Rows are one point carried round by a steady rotation, each followed by how many steps it has turned.
The counts run from 0 to 421.
[ 0.35, -0.44,  4.33, -0.55,  2.23,  1.96, -0.07,  0.90,  1.21, -2.66,
 -4.44, -1.67,  2.53, -0.77,  0.62, -3.25, -2.79,  2.12,  0.69,  3.96,
  1.23, -0.04, -5.30,  3.99,  0.65, -0.17,  2.59, -2.43, -0.58, -1.55,
  0.56,  1.37, -2.64,  0.12, -3.27, -3.17,  1.01,  3.22, -0.43,  2.19,
  0.15, -3.27,  0.31, -0.75,  0.80, -3.44, -3.11, -0.24,  0.31, -3.06,
  0.05] : 401
[-0.76,  1.22, -0.87,  4.38,  5.46,  0.67,  0.87, -1.45, -0.11,  2.63,
 -1.77, -5.29, -1.27, -2.07,  1.20, -1.29, -1.46,  1.68,  4.01,  0.76,
 -1.04, -3.20, -3.55, -0.95, -1.29,  2.08,  2.89, -0.96, -2.78, -1.70,
 -0.54, -1.23,  1.45, -1.85, -3.85,  0.17,  1.34,  0.53,  1.45,  1.19,
 -0.19,  0.29,  0.95,  1.77,  0.65, -3.40,  0.34, -2.51,  0.30, -1.33,
  1.10] : 239
[-0.23,  0.39,  0.67,  1.21, -4.18,  0.72,  6.03, -0.39,  2.77,  0.62,
  0.59,  1.00,  0.75,  0.80, -1.26,  0.86, -1.55, -2.76, -0.65, -3.57,
  0.98,  3.16,  0.50, -1.85,  1.89, -2.65, -1.32, -2.02,  1.93,  0.51,
  2.50,  1.65, -1.42,  1.43, -2.50, -2.03,  0.32,  0.09, -0.02,  4.16,
  1.60, -0.95,  3.84,  0.00, -3.97,  1.91,  0.11,  0.40,  6.05, -1.43,
  2.94] : 26
[-0.19,  0.05, -0.96, -0.10, -4.65,  2.30,  5.34, -2.95,  0.20,  2.90,
  0.89,  2.87, -0.22,  0.86, -1.79,  1.80,  0.87, -1.64, -4.12, -2.84,
  2.07, -1.95,  1.22, -0.73,  0.82, -3.47,  0.23, -1.21,  3.07,  0.64,
 -1.58,  2.29,  0.24,  0.91,  3.24, -5.86,  0.21,  1.26, -1.16,  0.78,
 -0.18,  1.16,  3.41,  2.02,  1.82,  3.00, -0.21, -0.06,  1.22,  3.03,
  1.31] : 56
[-2.40, -0.64, -1.91,  2.11,  4.54,  1.19, -0.61,  0.93,  1.59,  0.44,
 -2.97, -4.69, -2.14, -1.24, -0.89, -4.98, -1.49,  1.13, -0.05,  3.34,
 -0.90, -1.36, -0.73,  1.78, -2.17,  0.43, -0.61, -0.40, -2.78, -1.13,
 -5.31,  0.43,  0.76, -3.20, -0.11, -1.14,  0.56, -0.37, -0.96,  1.19,
 -1.32,  0.51,  2.00,  0.23,  2.39,  0.81,  2.35, -1.82, -3.03, -3.18,
  1.93] : 128
[ 1.71,  2.53, -2.36,  1.46,  1.28, -1.26,  1.03,  0.61, -1.52,  0.50,
  2.75,  0.15,  0.35, -2.98, -1.10,  3.00,  2.12, -1.63,  5.00, -4.73,
 -2.02, -1.78,  3.49, -4.80, -0.82,  2.45, -1.38,  0.16, -0.56, -1.03,
  2.91, -5.19,  2.52,  0.91,  0.27,  4.21,  0.59, -1.22,  1.55, -3.32,
  0.59, -0.27, -2.01,  0.27, -1.07, -2.07,  1.08, -0.04,  1.40,  1.34,
 -0.56] : 105
[-0.27,  0.18, -1.92,  2.86,  0.76,  0.33, -4.00, -0.23, -2.34,  0.16,
 -0.45,  0.21,  0.27,  2.67, -0.24, -0.55, -1.09,  2.60, -3.45,  4.24,
  3.16,  0.35, -6.88,  2.30,  1.79, -1.09,  3.71,  0.70, -0.59,  0.63,
 -0.32, -0.25,  1.40,  1.36, -1.28, -2.21, -1.68,  1.10,  0.91,  2.85,
 -0.03,  0.06,  0.28, -0.92,  5.98,  0.37, -0.67, -0.51, -3.60, -0.13,
 -2.00] : 193
[-2.02,  0.41, -3.75,  1.87, -1.14, -2.23, -2.83, -3.59, -2.33,  1.40,
  4.30,  1.13, -2.14,  3.20, -0.95,  2.15, -0.02,  0.24, -3.47,  1.08,
  0.54, -2.10,  0.74, -1.23,  1.38,  1.85, -0.81,  3.53, -0.58,  1.52,
 -0.43, -0.83,  3.43,  2.59,  3.78,  0.56, -3.50, -2.05,  0.61, -0.04,
 -3.11,  3.41, -1.84,  1.10,  0.41,  2.26,  0.01,  0.06, -3.15,  3.44,
 -2.91] : 246
[ 2.21,  1.33,  0.85, -2.59, -2.94,  1.99,  2.29,  0.84, -0.33, -1.01,
 -2.07,  4.46,  3.84,  1.57, -3.15,  0.30,  1.77, -0.62, -1.99, -2.47,
  1.93,  0.27, -1.15, -0.52,  0.83, -4.56,  0.19, -1.06,  3.27,  0.30,
  0.31, -0.33, -2.35,  1.56,  1.04, -3.67,  1.23,  2.62, -0.62,  0.24,
  1.92, -3.54,  3.04, -1.11,  2.64,  2.93,  0.57,  0.92,  0.77,  1.27,
  1.08] : 138
[-2.81,  1.32, -2.23,  1.00, -1.30, -5.97, -0.50, -1.43, -3.46,  1.01,
  0.44, -0.42, -1.11,  0.79, -1.67, -2.19,  1.39,  0.13, -1.58, -1.39,
 -1.70,  0.79, -1.12, -0.78, -2.65,  0.10, -5.76,  1.97, -0.35, -0.86,
 -2.40, -2.46, -2.17,  4.28,  3.43, -0.28, -1.63, -1.67, -2.11, -2.15,
 -2.09,  1.52,  0.46, -1.49, -3.28,  1.20, -2.17,  0.12, -2.83, -0.01,
 -0.83] : 344
[ 1.08,  1.90,  2.15,  1.57, -0.30,  0.80,  2.17, -3.48, -2.30,  1.26,
  0.55,  0.82,  0.10, -3.02,  0.66,  1.60,  0.55,  1.04,  3.48, -1.40,
 -1.27, -1.92, -1.46,  1.89, -1.01,  2.14, -1.14, -1.22, -1.28, -1.03,
  2.45,  0.84,  0.34,  0.83, -0.14, -0.60, -0.04,  3.86, -1.60, -1.46,
 -0.52,  1.40, -1.46,  3.03, -4.75, -2.79, -3.74, -2.02,  2.40,  5.87,
 -1.84] : 103
[ 0.50,  2.32, -2.20,  0.97,  0.21, -1.29,  2.99, -0.13,  0.96,  1.44,
  2.61, -1.57, -1.52, -2.28, -1.72,  2.39,  0.80, -3.21,  3.29, -5.06,
 -2.10, -0.80,  3.78, -6.44, -0.18,  1.01, -1.96, -1.01, -0.45, -0.89,
  2.35, -2.18,  2.60,  0.59, -1.23,  2.31,  1.12, -2.87,  1.85,  1.31,
  1.14,  1.79,  1.59,  0.84, -3.20, -0.29,  3.38,  0.47,  2.57, -0.37,
  1.84] : 106
[-1.25, -0.88, -1.64,  4.50,  1.66, -1.16, -2.59,  0.54, -3.09,  3.94,
 -0.13, -2.26, -1.80, -0.10,  2.08, -1.31, -0.14,  2.58, -1.13,  2.40,
  2.45, -2.97, -7.40, -0.51, -0.92, -0.30,  2.98, -0.33, -1.68,  0.43,
 -2.56,  0.37,  0.96,  0.35, -0.82, -1.11, -0.93,  2.46,  2.83,  1.58,
 -0.18,  1.55,  0.43, -1.73,  5.32, -0.37,  1.22, -0.79, -2.46, -1.61,
 -0.25] : 112
[-0.97, -3.29,  2.01, -0.35, -2.17, -0.05, -4.13,  1.57, -1.41, -2.54,
 -0.98,  1.26,  1.78,  3.67,  1.21, -0.56, -1.43,  0.78, -3.85,  3.76,
  3.56,  2.90, -5.07,  3.54,  2.83, -2.79,  3.33, -0.87,  1.39,  2.23,
 -0.10,  2.45, -2.16,  2.18, -1.56, -1.28, -1.02,  1.27,  2.89,  2.67,
  0.57, -2.37, -0.81, -1.48,  2.26, -0.02, -2.16,  0.48, -0.10, -2.89,
 -1.92] : 274
[-0.46, -1.37,  0.61,  1.89,  0.45,  3.01, -1.26, -2.61, -0.18, -0.60,
 -1.16, -1.02, -0.07,  2.50, -1.75,  0.77, -3.84,  0.13, -5.17,  4.01,
  2.45,  0.03, -4.32,  2.16,  3.67, -2.27,  3.60, -0.06, -0.43,  0.48,
 -0.28,  3.29,  1.16,  0.63, -0.99, -3.80, -0.58, -0.46,  0.35,  4.86,
 -1.26,  0.93,  1.52,  0.63,  3.51,  0.97, -0.42, -0.09, -0.88, -1.88,
  0.05] : 192
[ 1.08, -1.33,  0.49, -0.81, -0.81,  2.65, -0.62,  2.48,  2.80, -1.38,
 -0.24,  0.91,  1.67,  1.73, -2.55,  2.22,  0.37, -2.72, -1.62, -1.56,
  2.39,  0.17,  3.62, -2.97,  3.21, -2.62,  3.49,  1.09,  1.80, -0.96,
  0.59,  0.25,  1.14, -2.15, -0.68, -0.33,  1.20, -2.65,  1.97,  1.91,
  1.42, -2.75,  0.35, -0.41,  4.37,  3.56,  4.02,  2.61,  0.42, -3.63,
  1.70] : 190
[ 2.98,  0.49,  4.90, -1.85,  0.82,  1.23,  3.34,  2.70, -0.80, -2.19,
 -3.87, -0.52,  1.57, -1.39,  0.35,  0.22, -0.43, -1.16,  3.26, -1.72,
 -0.74, -2.57, -1.34, -0.19, -1.39, -1.95,  3.67, -1.06,  0.30, -2.80,
  1.57,  1.34, -1.85, -0.88, -0.53, -0.90,  2.25,  2.38,  2.64, -1.09,
 -1.38, -3.43,  0.76, -2.05,  1.31, -2.11, -2.79,  2.58,  1.13, -4.58,
  1.56] : 415
[-2.22,  0.44,  0.31,  0.40, -1.34,  1.65,  4.76, -1.87,  1.17,  1.66,
 -0.90, -1.89, -1.64, -0.56,  0.18,  1.56, -0.99, -4.58, -2.41, -2.69,
  1.04, -4.34, -0.21, -3.01,  1.00, -4.50,  0.79, -1.65,  0.51, -2.46,
 -1.60,  2.96,  0.24, -0.55,  0.01, -4.38,  0.61, -0.07,  2.96,  2.39,
 -2.32,  1.54,  4.57,  0.32,  0.73,  3.41,  0.94,  1.19,  0.81, -5.58,
  3.37] : 302
[-0.67,  0.00, -1.36,  2.86,  3.41,  0.31, -1.60,  2.20,  2.34, -0.60,
 -0.88, -2.50, -0.67, -2.56,  0.37, -4.22, -1.26,  1.73,  3.08,  1.40,
 -0.86,  4.34, -1.81,  0.42,  0.17,  3.39,  0.18, -0.36, -2.02,  0.96,
 -0.56, -1.83, -0.17, -1.13, -6.71,  3.11, -0.15, -1.57,  0.21,  2.83,
  4.15, -1.13,  0.62,  1.38, -0.91, -1.82,  4.12, -1.91,  2.36, -2.06,
  0.53] : 337
[ 0.75,  0.46,  5.73, -0.85,  3.80,  0.67,  1.52,  0.13,  0.02, -2.54,
 -3.13, -3.17,  0.18, -1.67, -0.93, -0.49, -3.37, -1.49,  2.18,  0.28,
 -2.34, -2.53,  0.72, -0.62,  1.47, -0.14,  2.17, -0.37, -1.33, -4.22,
  3.58,  1.22, -1.82, -1.27, -1.33,  0.74,  1.60, -0.86,  3.02,  0.18,
 -3.18, -1.20, -1.20,  0.57, -2.89, -2.39, -3.81,  2.04,  0.77, -5.60,
  0.09] : 416
[ 1.58,  2.29, -3.67,  2.84, -1.60, -1.28,  0.99,  1.31, -1.61,  1.75,
 -0.68,  0.76,  0.85,  0.39, -2.78, -3.20,  1.77,  0.23, -0.64, -3.09,
  1.11,  1.77, -5.01, -2.64, -0.83, -2.79, -1.96, -1.95,  1.60, -0.97,
 -1.74, -4.62, -1.16,  3.40, -2.12, -2.33,  0.55, -0.77, -1.29,  1.03,
  3.91, -2.66,  3.49, -1.98,  3.02,  2.70,  1.98,  0.11,  0.71,  0.97,
  1.43] : 397
[ 0.66,  0.49,  4.73, -4.31,  0.01, -1.36, -2.47,  1.21, -1.34, -2.98,
 -1.99,  2.56,  2.23,  0.87,  0.80, -0.11, -0.22,  1.31,  0.38,  0.95,
 -1.91, -0.61,  1.61,  4.62,  0.06,  2.98, -0.47,  0.88, -0.15, -0.31,
  0.62,  0.30, -2.76, -1.15,  3.66,  1.03, -0.92,  1.48, -2.60, -3.91,
 -1.39, -1.91, -4.04,  0.32, -2.80, -3.28, -5.32,  0.15, -1.95,  2.17,
 -2.14] : 20
[-2.82, -1.41,  0.13,  2.84,  0.65,  0.61, -3.18, -3.28,  1.11, -0.07,
  3.79, -0.35, -2.76,  0.62,  1.78,  3.60, -2.63,  0.77, -0.73,  3.20,
 -0.36, -0.61,  2.67,  1.52,  1.65,  3.43,  0.10,  1.39, -2.00,  2.24,
  2.91,  2.71,  3.38, -1.10,  0.39,  2.77, -1.33, -1.54,  1.16,  1.50,
 -2.70,  2.98, -3.64,  2.41, -3.85, -2.12, -0.27, -2.44,  0.23,  3.88,
 -3.06] : 51
[ 0.84,  2.34, -3.83,  2.61, -2.12, -0.85, -3.02, -2.06, -2.28,  0.38,
  3.33,  3.53,  0.49,  3.07, -2.66,  3.32,  1.87,  0.48, -1.26, -3.49,
  1.26, -0.44,  0.62, -1.91,  0.79,  0.60,  0.94,  1.40,  0.30,  1.06,
  3.37, -2.31,  3.41,  3.08,  3.28,  1.36, -0.92, -0.21, -0.54, -0.21,
 -0.22, -0.15, -1.71, -0.01,  2.07,  1.34, -0.52,  0.87, -0.76,  6.36,
 -2.39] : 313
[ 1.14,  2.74,  2.89, -0.52, -1.79,  1.42,  5.37, -2.41, -1.94, -0.27,
 -2.77,  1.46,  1.44, -1.14, -1.56, -0.87, -0.14, -1.19, -0.80, -2.33,
 -0.39, -1.36, -3.87,  2.77, -0.29, -3.31,  0.08, -1.73,  1.48, -1.66,
  0.41,  1.87, -3.41,  2.49,  0.55, -4.43, -0.26,  3.82, -1.76,  0.48,
 -1.17, -1.38,  2.91, -0.39, -0.97, -0.18, -4.87, -0.18,  1.94,  0.04,
  1.29] : 154
[ 1.65,  2.19, -0.24,  4.20,  1.35,  0.14,  1.62, -1.93, -3.76,  2.55,
 -2.49, -2.01, -0.30, -1.35,  0.21,  1.20, -0.14,  1.57,  0.95, -0.86,
  1.24, -3.26, -7.46, -1.40,  0.26, -2.18,  3.40, -0.44, -1.09, -2.43,
  0.66, -1.60,  0.20,  1.56, -1.33, -1.80,  0.35,  2.37,  3.23,  1.64,
 -0.59, -1.45,  2.01,  0.16,  3.97, -0.87, -0.68, -0.31, -0.26, -2.39,
 -0.83] : 44
[-1.72, -1.48,  0.73,  0.15,  3.17,  0.35,  2.91,  1.22,  2.09,  1.53,
 -1.23, -5.44, -3.48, -2.92,  2.71, -1.88, -1.84, -0.45,  1.70,  1.93,
 -1.35, -2.87,  1.21,  0.43, -2.02,  1.01, -0.53, -1.37, -1.17, -1.45,
 -5.04,  3.16,  0.60, -5.48, -0.80, -1.44,  1.33, -0.07,  0.87, -1.39,
 -1.05,  2.33,  1.63,  0.61,  0.77, -0.69,  2.70,  0.25, -1.03, -5.09,
  2.57] : 47
[ 1.35, -0.30,  1.66, -0.27, -1.81, -1.21, -2.60,  0.38, -0.41, -2.69,
  1.83,  3.47,  2.85,  0.41,  1.41,  1.26,  0.10,  2.17,  1.36, -1.61,
  0.19,  3.88,  1.17,  0.93, -0.07,  1.58,  1.19,  1.08,  0.54,  1.64,
  5.72, -2.81, -1.14,  3.24,  0.34,  3.99, -1.11,  0.56, -0.58, -1.22,
  1.99, -0.60, -4.24,  0.48, -3.69, -2.45, -3.59, -0.49,  3.00,  4.13,
 -3.75] : 215
